Here are some numbered points:
[-17  29  56 -22 -14  -6  -4  10   4 -11 -18 -33  -6  27 -24  25  -3   9
 -28 -21  17   5  -3  17] 0
[-13   2  38 -25  17 -11  50 -12   0   8 -11  37 -17 -31 -22  -3 -35 -43
  30  20 -10   3  15  29] 1
[ -5   8 -23   1  17   9 -13   0   9 -13 -11  10  23  12  18  31 -30   4
  16  -8  -1 -10 -18  19] 2
[-13   0  37 -24  18 -11  46 -13   0   8  -9  38 -18 -30 -22  -5 -35 -43
  30  22 -10   2  16  27] 3
[ 11 -40 -20 -17 -25  22  23  -9  13  29  30 -41  16  29   2   1   9  20
 -18 -19  -8  -7 -12 -16] 4
[-22 -14 -19   3  -6  22  18 -12   2  26   4 -55  29  45   1 -21  41 -21
 -24 -46  13  13   2   8] 5
[ 20   4   4 -34  14 -13  26 -13   6 -14 -31  27 -36 -14  -1  13 -22 -36
  34  20 -12  -8  27 -14] 6
[ 20 -33 -24  15 -44  -1   0 -20  19  16  25   6  29 -29  12 -27  37  33
  -6  -9 -30  -2 -33 -23] 7
[  6  30 -60  -6 -11  -5 -24 -50  20  11   5 -10  35   8   8  -4  49 -31
 -11  18 -13  13 -20 -25] 8
[-14   4  39 -24  17 -11  45 -13   0   8  -9  34 -17 -30 -20  -4 -37 -42
  32  22  -9  -1  17  32] 9
[  1  -9  12  33  12 -23 -12  -2   8  24 -22  42 -39 -13   5  35  16  24
  29  42  -1  16   7  -3] 10
[ 53   9 -16  10   5 -12  10 -14 -23 -46 -12   2 -43   0   9 -26 -12  -1
 -26  23 -12 -23 -15 -31] 11
[ 17  34   0  27  -7 -27 -19  25  -5 -12  11  -7 -31  40  -6  15 -17  37
 -35  16  15   9  -8  -6] 12
[ 17  30  -1  26  -7 -27 -17  24  -5 -12  10  -7 -31  40  -5  15 -18  37
 -36  16  12  10  -8  -4] 13
[ 29  12  34  -2  -5  22   4  33  -5 -57  42  -2 -44  49 -24  -6 -34  23
 -79 -20 -14   4  12 -26] 14
[ -8   8 -45 -15 -30  39  -7 -31  -8 -16  -3 -15  35 -22  -7 -12  23  15
 -14  17   5  -2 -14 -27] 15
[-13   4  38 -23  17 -11  46 -14   0   8 -10  38 -18 -30 -23  -4 -35 -41
  30  19 -10   1  16  28] 16
[ 18  19  -5  50  13 -63 -68  37  16   5  25  31 -21  14  22   9  -4  24
  21   0  14  27  51   0] 17
[ 20 -34 -25  16 -44  -1  -2 -19  19  16  25   7  28 -29  12 -27  38  31
  -7  -9 -30  -2 -34 -25] 18
New points follow, each followed by the number of its nearest point above by angle.
[ -6   8 -34  12  -3 -10 -18 -27 -23 -23  -8  -4  31  -9  44 -24  20  -4
  26   1 -13  -2  -6 -31] 8
[ -6   7 -33  11  -3 -10 -18 -25 -22 -23  -9  -4  30  -9  43 -24  20  -5
  25   0 -12  -2  -7 -33] 8
[-23 -17 -18   3  -6  22  21 -14   2  26   4 -57  29  45   2 -21  39 -20
 -25 -46  13  14   2  10] 5
[ -6  10 -33  12  -3 -10 -20 -25 -22 -23  -8  -5  31  -8  44 -25  18  -6
  27   0 -12  -4  -5 -31] 8
[  2   1  22 -51 -33  25 -28  16 -22 -50 -14 -30  15  -8 -18   7 -11  23
 -20  -6  48 -30  13 -11] 0
[ 53  10 -16   8   8 -12  10 -15 -23 -46 -10   8 -43  -1   9 -25 -12   0
 -25  24 -12 -24 -15 -30] 11
[-31 -15 -12  41  48  32 -21  46  -5  52  -1  11   7 -35  10  31  16   4
  20  -1   9  -1 -22  29] 10
[ -6   6 -32  12  -4 -10 -18 -21 -22 -22  -6  -7  31  -9  43 -25  20 -10
  26   2 -12  -2  -6 -31] 8
[-31 -17 -11  41  50  32 -22  50  -5  52  -1  15   7 -36   8  33  17   2
  17   0   8   0 -22  30] 10
[ 20   4   4 -35  15 -13  28 -16   7 -13 -32  30 -35 -13   0  13 -21 -33
  37  21 -12  -9  27 -11] 6
[-23 -14 -19   2  -6  22  18 -15   2  25   6 -56  28  45   0 -19  38 -18
 -28 -44  13  14   3   7] 5
[-31 -15  -9  42  49  32 -20  50  -5  52  -2  12   6 -38   9  30  17   2
  17  -3  10   1 -21  31] 10
[ 29   9  33  -2  -6  22   0  37  -5 -57  41  -4 -44  50 -23  -5 -33  20
 -77 -21 -15   0  12 -25] 14
[ -7  -9   4  24  41 -18   6 -17  10  41 -37   5 -27 -33 -18  38  27  15
   7  31  -7  24  -9  24] 10
